In the rows, zero is written as 128.
One turn sends every row of this set to another row. A few are shown first. Where does it send the rows asked after them?
povo: [142 116 114 124 104 122 114 143 108 150 107 142 148 134 109 131 103 106
  90 137  96 103 151 160 130 141 147 103 117 148 132 141 111 126 137 147
 115 136 120 124 153 140  69 120 154 122 122 116 118 107 128]
sig: [139 126 119 131 114 124 128 133 122 139  97 149 159 128 112 132 109 112
  90 148 125 105 160 155 137 146 139 106 114 142 139 136 111 132 130 138
 131 139 115 135 150 129  72 124 144 131 126  99 129 101 120]
Bif: [134 151 114 115 112 122 105 116 136 138 130 131 138 110 101 112  94 109
  96  83 118 111 184 155  96 159 130 118 133 140 149 118 128 126 135 146
 109 144 151 105 158 106 133 140 158 145 109 126 153  98 137]
ged: [145 140 130 113 122  94 103 133 125 133 148 128 120 155 106 118  67 110
  95 107 146 110 162 115 111 142 118  95 142 130 132 133 121 128 122 190
 118 149 129 118 140 124 115 130 116 139 112 149 125  94 121]
mub: [134 111 131 130 135 125 124 134 120 157 101 157 119 145 100 148 105 118
  95 133 126 104 136 142 110 134 133  99 116 142 134 137 128 120 113 163
 118 148 139 110 120 143 135 138 129 124 103 104 127 111 134]
ziran: [124 123 126 125 128 121 137 129 131 135 204 147 135 124 100 113  89 110
  97 146 125  99 163 160 114 145 138  96 131 137 140 141 118 129 132 147
 133 142 132 136 143 136 124 132 147 127 162 131 136 100 137]
Zuza: [137 122 117 135  86 107 139 129 117 141 148 148 133 126 112 118  83 118
  91 105 107 100 144 133 102 152 139 127 130 141 148 153 109 114 121 157
 127 140 132 178 139 119 101 129 154 109 121 153 145 107 119]
danu: [120 154 125 120 123 122 121 131 133 143 159 132 135 118  96 126 103 120
  88  79 123 114 165 138  99 149 136 111 112 143 143 141 128 137 133 133
 127 147 144 108 159 110 132 129 185 140 112 122 148 105 127]
pag: [138 142 124 124 119 122 114 130 136 126 174 154 127 113 106  97  82 112
 112 133 130 100 173 162 118 158 147  91 141 135 140 120 117 130 131 156
 134 140 139 120 139 135 123 142 115 135 169 129 136 105 144]
kodor: [123 106 100 116 142 127 116 144 118 143 107 153 126 136 109 149 100 123
  98 136 121 105 139 147 100 140 128  89 108 132 127 154 129 120 134 167
 109 143 148 101 122 131 118 132 139 130 114 110 120 110 129]
kup: [125 121 131 102 118 104 118 127 114 134 183 138 115 127 106 163  88 117
  91 114 123 110 159 131 109 127 130 104 125 138 142 138 113 122 133 174
 132 135 146 128 136 118  94 132 137 127 105 165 134 100 116]
bis: [152 129 132 127 104 120 118 152 119 150  92 154 143 140 104 118 105 112
  99 125 124 108 150 155 139 139 152 111 120 143 127 130 117 128 122 146
 123 144 116 117 146 128  76 125 141 121 134 110 119 114 124]
biru: [126  82 117  97 124 123 134 123 113 132 133 125 124 139  98 111  71 116
  89 117 138  94 173 164 105 144 146 104 108 138 134 136 129 113 134 150
 144 152 116 118 149 117 128 121 147 111 117 121 177  92 144]
bez: [131 107 123 117 109 135 117 120 125 144 137 142 121 120 106 122  60 134
  96 107 133  95 163 145 111 135 174  82 100 146 131 122 123 121 137 138
 160 138 136 114 135 127 130 127 142 117 118 101 166 101 144]
gamov: [143 137 124 140  88 101 121 145 119 123 127 135 116 117 121  95  80 123
  98  96 111 115 157 124 108 166 121 130 130 144 145 142 116 124 116 162
 129 141 129 146 146 128  92 128 116 124 129 145 152 103 120]
taka: [131 151 102 138 105 115 128 136 143 136 133 137 140 113 115 105  74 125
 102 105 117 104 166 110 101 162 142 104 115 142 146 152 119 135 134 153
 135 143 136 172 132 123  93 126 139 124 141 134 139 105 119]
zev: [130 129 137 134 107 108 112 131 111 126 186 144 121 131  99  99  87 106
  96 139 114 104 152 164 113 146 136  88 151 130 137 134 107 124 122 166
 129 137 121 118 153 142 127 138 129 120 149 135 142 104 148]
gevus: [118 155 117 130 106 112 113 112 120 133 141 130 140 137  89 120 104 115
  92  85 123 111 156 146 103 150 132 102 144 131 139 131 116 123 128 154
 129 134 136 110 166 106 136 131 172 128  94 126 164  99 138]
Pirag: [132 146 134 110 126 110 109 113 148 133 152 152 130 114 107 147  71 102
  88 122 137  88 181 119 113 140 139  98 120 134 157 132 120 149 125 169
 123 143 135 152 122 117 119 146 124 144 109 136 125 104 127]
gobul: [118 116 120 114 147 126 122 134 116 135  93 148 119 124 105 154 119 120
  98 140 126 105 153 156 104 146 128  95 110 136 143 140 123 124 127 166
 129 147 137 109 128 138 114 142 116 126 107 113 142 110 133]
naze: [127  94 128 116 105 121 100 136 120 121 129 136 117 117 111 101  50 117
  80 116 123 100 168 149  98 140 144  92  97 128 133 146 128 132 131 149
 125 144 116  98 148 117 131 129 140 125 120  97 162 104 150]

gamov -> taka
naze -> bez
And these:
pag -> ziran
bis -> sig
gobul -> kodor
ged -> Pirag
Bif -> danu

One turn sends every row of this set to another row. A few are shown first. Where does it send the rows asked after them?
ruza: [119 126 140 145 139 123 145 136 128 143  90 137 118 131 138 129 125 162
 137 138  95 155 129 138 124 135 111 131 133 139 116 134 124 126]
Ridi: [134 135 147 132 134 124 139 154 142 130 126 134 110 115 137 132 125 133
 114 110 145 109 147 124 110 113 138 137 141 112 124 138 164 121]
Dadol: [138 125 141 127 100 137 132 153 138 130 126 117 134 123 124 133 148 120
 130 126 105 117 100 125 122 130 144 119 143 101 114 129 108 128]
gafe: [124 137 115 144 135 101 143 141 109 140 109 122 126 135 139  98 123 120
 139 139 158 105 160 136 147 109 129 120 134 137 126 126 120 117]
zerip: [124 140 119 135 104 123 129 139 136 137 144 135 122 129 132 114 133 131
 133 137 103  78 132 135 138 121 156 120 131 124 139 111 136 121]
leruk: [147 122 139 135 111 125 124 149 137 138 132 137 126 118 130 128 165 124
 131 138 102 114  96 137 117 128 154 123 139 115 128 126 111 123]
nutu: [139 136 134 119 108 130 134 153 146 137 122 114 137 120 131 143 123 130
 123 110 124  95 134 119 143 117 145 113 139 119 132 126 140  99]
Mude: [130 119 122 138 128 110 134 130 132 131 128 109 127 148 125 144 135 124
 142 159 156 144 131 136 116 160 118 108 134 136 122 113 120 116]
fezab: [133 124 114 146 144 111 156 156 117 145 110 130 124 129 137 112 117 135
 133 113 151 127 161 136 151 106 133 132 128 134 118 128 123 108]
suga: [128  87 146 135 129 114 132 140 129 141 130 127 125 128 126 128 143 122
 131 132 143 166 153 133 115 144 123 139 136 127 134 125 129 122]
funi: [125 146 125 133 128 117 144 134 137 130 130 120 103 132 148 122 120 137
 122 127 115 100 151 125 106 114 147 146 114 106 121 136 145 154]
gog: [146 132 121 129 118  99 120 139 145 147 128 135 126 118 135 124 121 126
 140 103  95 107 140 118 132 119 145 128 123 103 129 124 145 132]
Gan: [151 125 143 136 112 116 125 143 139 144 121 121 131 111 120 128 143 116
 129 128 100 119 100 131 123 146 157 115 132 109 118 133 116 137]
nufon: [133 134 116 141 106 137 144 143 127 146 118 120 123 141 101 118 114 135
 124 135 136 167 147 130 116 135 121 111 138 144 118 145 119 148]
tori: [116  99 109 137 120 113 132 124 126 129 133 102 119 149 139 128 137 136
 119 149 117 152 145 146 112 139 127 138 116 131 119 125 108 138]
piv: [147 129 130 140 113  99 125 129 124 147 107 123 103 133 125 118 148 138
 120 157 142 157 146 134 116 119 131 104 134 151 143 151 128 140]
zeze: [129 165 132 139 132 127 139 139 138 130 136 122 120 129 137 131 121 133
 126 140 149  81 137 132 108 133 143 123 132 129 125 129 148 126]
Tika: [106 132 165 145 131 120 133 127 118 131  99 120 131 122 135 116 133 152
 135 134 120 140 130 138 131 139 103 121 156 141 118 141 121 116]
Dife: [131 127  93 138 140 107 148 151 117 150  99 130 119 138 140 105 114 121
 136 136 135 117 166 130 136 104 129 129 127 128 120 125 120 132]
Bafe: [134 140 135 141 107 125 141 136 116 135 141 123 115 150 129 119 152 152
 142 134 145 163 141 130 120 108 112 130 133 139 135 140 104 128]
zal: [110 135 138 134 131 126 130 130 122 143  88 132 127 136 141 118 134 140
 146 169 105 129 133 130 114 136 102 121 153 140 128 133 119 133]

suga -> Mude
Gan -> Dadol
And these:
gog -> nutu
fezab -> gafe
zal -> ruza
nufon -> Bafe
funi -> Ridi

One turn sends every row of this set to another row. A few are shown first. Where does it send the rows asked after them?
vepi: [114 101 116 146 108 131 150 144 125 134 145 143 132 138 122 143]
busab: [139 126 103 129 116 109 131 132 135 122 128 118  96 110 119 139]
poza: [156 130 114 112 112 102 154 155 128 140 114 131 131 133 125 143]
lavi: [127 113 116 143 122 122 142 144 142 121 147 157 145 154 113 130]
Gimi: [146 126 141 120 139 108 102 132 149 142 135 138 138 153 127 128]
Duvig: [137 111 142 132 108 128 116 124 137 111 158 129 136 132 117 122]
lib: [122 143 116 128 129 105 136 120 134 128 128 145  97 152 144 130]
lota: [124 116 118 126 146 112 109 139 134 130 126 108 136 115 136 139]
Povin: [141 135 119 116 106 112 107 138 126 134 128 114 122 133 141 160]
nof: [111 137 134 136 128 127 119 126 121 125 128 132  97 150 135 143]
zela: [111 141 135 132 125 119 131 122 127 129 124 140  96 151 139 138]
rir: [158 134 119 112 111 116 153 158 124 143 121 127 136 125 120 146]
Zat: [132 116 129 148 129 149 108 135 128 134 122 129 123 148 123 155]
nake: [161 104 113 150 137 130 128 130 145 143 148 122 139 139 122 141]
loz: [170 149 133 133 118 125 144 120 120 124 135 129 107 136 138 134]
zepu: [137 133 111 156 156 129 136 135 129 129 130 132 123 130 144 159]
muvog: [132 122 135 130 154 118 111 144 126 145 124 123 126 115 135 121]
zomu: [135 127 140 124 146 114 108 132 147 143 137 137 142 153 115 121]
Vafu: [126 104 109 136 116 124 150 141 137 127 147 159 139 144 112 131]
Vono: [148 120 121 118 119 120 124 149 112 115 108 131 146 114 128 122]
buto: [140 126 140 119 144 111 113 137 154 141 136 137 144 150 116 121]
Vonu: [119 143 114 133 125 106 140 120 127 129 130 147  97 148 141 130]
vikov: [138 134 142 106 122 119 135 140 119 105 132 127 139 109 123 128]
bizo: [142 115 140 135 116 128 114 122 144 108 151 128 127 133 112 117]
Taf: [154 132 117 116 112  96 152 145 135 133 108 145 122 130 129 125]
mog: [130 113 115 145 118 120 142 147 137 125 146 156 150 148 109 130]
raf: [141 124 137 113 110 127 135 155 119 142 163 122 141 129 117 144]
Pom: [149 128 145 112 128 118 103 133 136 145 127 116 144 151 135 136]
Semeg: [149 123 135 140 124 139 156 126 117 120 137 144 150 131 149 136]
tiri: [124 109 118 121 142 106 108 133 137 125 132 113 132 114 140 140]
gen: [157 137 119 114 112  95 145 142 130 137 106 141 124 130 128 124]
pufe: [145 127 149 120 137 115 109 138 144 144 126 128 144 157 126 136]
kopa: [118 141 121 135 128 116 129 119 134 126 130 152  93 148 136 133]
bik: [140 131 135 142 121 141 155 132 112 118 141 140 154 131 144 134]
vik: [119 145 117 143 144 127 134 127 122 144 151 137 123 127 156 139]
lape: [134 137 105 135 115 136 143 135 113 113 143 147 154 131 137 140]
vom: [166 132 115 109 117  99 147 151 131 136 117 142 125 130 122 131]
Dono: [114 107 116 137 114 128 150 144 132 129 146 147 138 147 114 140]
kige: [137 115 134 133 113 141 156 136 106 146 129 134 106 132 133 139]
Musu: [142 118 108 137 118 109 136 125 141 124 135 120  93 115 123 131]
fas: [165 114 112 149 134 126 136 130 151 137 155 126 134 137 117 137]
fuzin: [135 136 114 154 153 132 139 130 122 134 129 125 124 134 151 151]
gelus: [174 142 129 132 112 120 140 115 131 120 135 128 112 136 137 129]
gonuv: [134 132 136 109 116 119 134 143 117 109 127 119 143 106 129 128]

lape -> vik
Pom -> rir
Semeg -> zepu
And these:
vom -> Vafu
zomu -> gen
raf -> kige
gonuv -> bik
Dono -> zela
nake -> busab
bizo -> gelus
lavi -> lib

One turn sends every row of this set to another row. A few are shown first. Where does it send the rows asked after them?
Dubu: [146 131 141 112 158 144 141 142 142 150 126 123 132 107 133 131 127 136
 148 125  85 125 126 118 119 119 131 131 117 117 132 133 134 134 131 115
 117 116]
Zovop: [120 140 137 133 139 130 120 139 147 120 121 126 116  97 110 108 127 151
 106 109  95 131 152 126 139 112 102 132 108 118 117 137 131 107 132 129
 138 102]
Lolek: [117 119 149 130 115 137 108 128 114 143 170 114 123 113 126 132 117 142
 113 135 131 151 162 127 140 111 123  92 113 130 127 146 123 113 123 136
 122 109]
Dunus: [132 119 140 124 167 138 129 130 126 134 109 101 139 132 142 127 134 148
 113 121 114 147 112 134 128 139 140 124 137 131 152 143 137 112 125 145
 125 118]
rim: [121 135  97 127 118 129 137 128 166 129 152 125 138 119 119 140 119 136
 125 112 121 146 108 129 106 151 137 112 105 107 133 137 117 119 134 128
 110 142]
Fakam: [132 127 145 112 113 125 119 133 136 146 154 113 113 107 131 120 141 160
 122 122 122 118 167 124 125 111 120 107 112 134 103 147 139 110 120 126
 116 106]
Kasip: [125 146 122 135 105 113 129 125 103 137 144  89 107 134 126 116 147 147
 138 124 123 120 139 117 146 128 128 117 104 117 116 155 122 133 116 159
 110 103]
vil: [119 146 103 132 123 127 144 123 167 110 139 120 141 120 113 121 100 120
 128 118 112 141 134 139 108 122 129 124 119 123 110 119 136 127 121 132
 117 132]
guno: [128 129 106 117 131 113 133 129 158 109 143 125 145 122 108 129 135 133
 102 110 120 147 115 143 103 144 133 110 122 123 123 126 128 138 126 155
 108 127]
sila: [128 136 132 131 128 123 121 127 127 140 124  98 133 130 134 139 131 137
 121 134 167 138 138 137 133 146 126 122 151 138 114 143 131 108 127 124
 146 129]
pesor: [134 153 136 108 149 120 117 131 132 133 135 145 122 115 112 141 127 136
 146 121 119 130 142 109 141 129 110 124 108  96 109 145 118 153 126 125
 114  92]
fil: [140 139 132 139 162 136 146 138 119 142 107 100 133 134 138 120 126 136
 134 123  90 131 118 118 129 122 132 129 131 122 138 137 143 134 124 137
 115 111]
fur: [123 145 135 131 153 120 128 149 110 144 120 133 119 134 128 140 112 146
 130 113 127 139 144 111 129 127 111 108 125  95 120 148 130 146 134 117
 116 105]
galiv: [140 142 136 109 134 125  96 111 141 135 149 132 133 104 110 148 148 128
 142 136 132 135 133 111 150 146 114 130 116 118 109 141 105 131 117 134
 119  98]
Zomiv: [129 140  99 163 126 133 127 124 153 126 148 119 152 128 115 131 117 127
 106 117 112 151 115 121 119 134 123 100 123 128 125 127 129 124 118 143
  97 120]
Dar: [123 125 138 146 108 146 101 129 124 141 131 107 138 100 108 122 142 135
 114 131 107 136 148 127 128 124 109 117 114 129 144 113  94 113 117 131
 128 122]
Mola: [117 161 133 122 114 122 135 124 119 119 152  99 113 133 127 118 110 141
 130 140 141 133 146 140 153 119 139 123  96 118 124 163 127 133 129 151
 136 105]
teba: [118 122 147 114 141 150 122 112 139 129 134 106 165 103 122 157 137 121
 140 140 110 133 128 123 157 131 137 118 116 133 147 127 131 112 129 133
 128 110]
Mosur: [124 137 144 111 151 137 137 118 141 115 118  94 155 123 132 143 136 133
 124 136 129 135 115 142 152 139 149 133 124 136 148 142 141 114 133 148
 141 113]
nabo: [140 144 132 117 105 114 135 142 112 143 174 101 114 116 120 128 144 137
 122 136 134 128 136 135 137 128 139 113 108 129 119 157 123 152 141 153
 129 113]
nize: [120 139 119 159 123 124 131 155 110 117 124 102 122 127 107 123 136 140
 105 110 105 137 123 119 166 140 110 118 107 111 144 143 127 131 138 151
 128 103]
totu: [114 154 106 132 123 124 141 119 176 110 133 122 157 120 117 141 126 144
 112 107 121 124 126 130 120 133 129 105 105 126 116 134 143 115 130 133
 108 117]
kefe: [139 129 139 110 142 143 136 130 131 144 145 113 147 100 119 151 141 116
 152 138  93 128 114 117 144 135 139 128 109 118 145 129 117 144 137 132
 120 116]
Tula: [127 162 130 140  96 139 140 148 141 117 124  92 139 121 115 128 128 139
 121 135 132 110 141 143 152 125 125 130 103 129 140 128 119 124 133 122
 147 117]
rig: [142 159 122 132 121 126 124 138 139 139 143 112 115  98 105 112 152 142
 112 125 107 128 114 135 131 137 123 146 102 117 134 149  94 137 143 142
 141 120]
gez: [120 115 141 105 124 128 108 125 125 135 149 118  99 125 136 117 128 169
 122 119 134 147 148 131 126 133 128 111 101 112 130 161 115 104 114 142
 119 113]
Ton: [123 136 131 133 143 115 132 149 104 143 117 110 122 142 137 137 118 143
 120 120 152 144 137 131 119 141 123 111 145 112 126 145 134 134 138 124
 136 127]
Rubut: [125 108 141 112 118 132 121 167 137 115 128 118 120 115 116 129 133 159
 100 112 128 141 141 147 134 147 119 118 108 117 153 131 119 114 136 127
 140 126]
bime: [ 98 129  99 139 116 121 132 115 140 113 133 112 152 121 107 141 127 121
 127 107 109 141 130 122 117 138 127 102 111 110 127 117 126 126 121 147
 102 129]
vipo: [133 138 132 124 121 126 103 106 133 133 140 103 141 114 117 144 148 119
 136 143 152 134 134 125 152 148 122 129 141 139 107 134 115 114 114 139
 135 114]

Dar -> Tula
pesor -> galiv
And these:
rim -> bime
Mosur -> Dunus
Mola -> gez

